In the rows, zero is written as 128.
Turns in one plane each, and the order they were made in; the first pair answered:
L (before -> after):
[140 148 114  89 114 142 118 144 152 137 150 158 102 154] -> [150 163 119 107 116 127 111 144 164 144 138 169 117 139]
[141 179 123 148 104 134 124 127 157 112 142 134 111 126] -> [143 174 129 157 120 121 127 114 142 111 138 155 134 120]
[114 167 116 148  91 150 104 154 161 134 144 135 125 113] -> [122 173 121 164 103 125 100 142 154 126 136 154 146 100]
T (before -> after):
[ 88  91 113 108 131 162 135 141  98 147 146  85 109 162] -> [134 138 148 118 100 143 125 172 188 130 125  91 102 116]
[ 95 135 119 102 164 144 135 128 109 134 142 135 144 119] -> [117 166 125 110 145 145 126 134 145 123 144 133 125 101]
[131 109 140 134 126 128 139 142 136 121  88 121 117 122] -> [108 105 127 136 122 153 138 128 113 122 102 111 110 138]
[136 142 154 110 117 122 142 134 159 136 100  93 120 174] -> [137 127 149 112 126 110 151 134 144 136  93  93 129 175]
Z (before -> after):
[140 189 124 187 120 149  94  95 146 111 151 152 148 105] -> [125 154 102 188 149 140 104  70  87 115 149 160 174 122]
[127 165 136 112  90 162 107 155 176 129 160  94 102 137] -> [101 163 118 126 112 182 100 112 124 128 177 105 120 158]
[128 130 111 157 150 141 142  87  56 126 143 155 161 171] -> [143  82 133 122 164  98 166 120  63 127 104 149 163 164]
D (before -> after):
[141 148 144 154 139 111 157 155 159 131 138 121 101 138] -> [136 110 142 142 161  89 170 147 125 140 121 130 117 148]
[146 120 142 140 147  89 134 143 122 136  89 141 151 108] -> [133 134 122 167 158 108 127 115  96 140 116 145 162 117]
[119 135 106 140 132 116 116 107 105 123 116 131 150 115] -> [132 164 109 130 121 126 104 121 139 116 125 131 135 108]

Between the rows of a pair lie 2 to 3 turns.
[133  70 137 106 163  88 144 128 100 136  98 136 158 147] -> [129  80 148  76 126 121 142 174 155 131 109 108 114 142]
L Z
[172 138 130 140 117  87 110 127 182 109 114 149 120 102] -> [145 142 120 118  93 139 103 140 176 112 148 116  74 132]
T L T
[ 72  95  90 115 121 207 134 117  82 130 170  94 100 176] -> [101  43 125  64 127 152 162 179 113 145 112  94  92 165]
Z Z
[142 138 117 125 128 181 117 162 157 118 170 117  82 180] -> [164 167 120 185 162 135 103 115 142 116 154 160 140 149]
L L Z
[123  76 147  61 112 123 145 186 158 124 104  98  89 135] -> [ 80  77 105  87 141 151 138 120  67 137 146  95 119 179]
T D
[111 133 153 124  85 134 106 157 172 116 164  71 103 125] -> [130 174 151 180 107 111  86 115 157 109 159 118 145  98]
Z L L
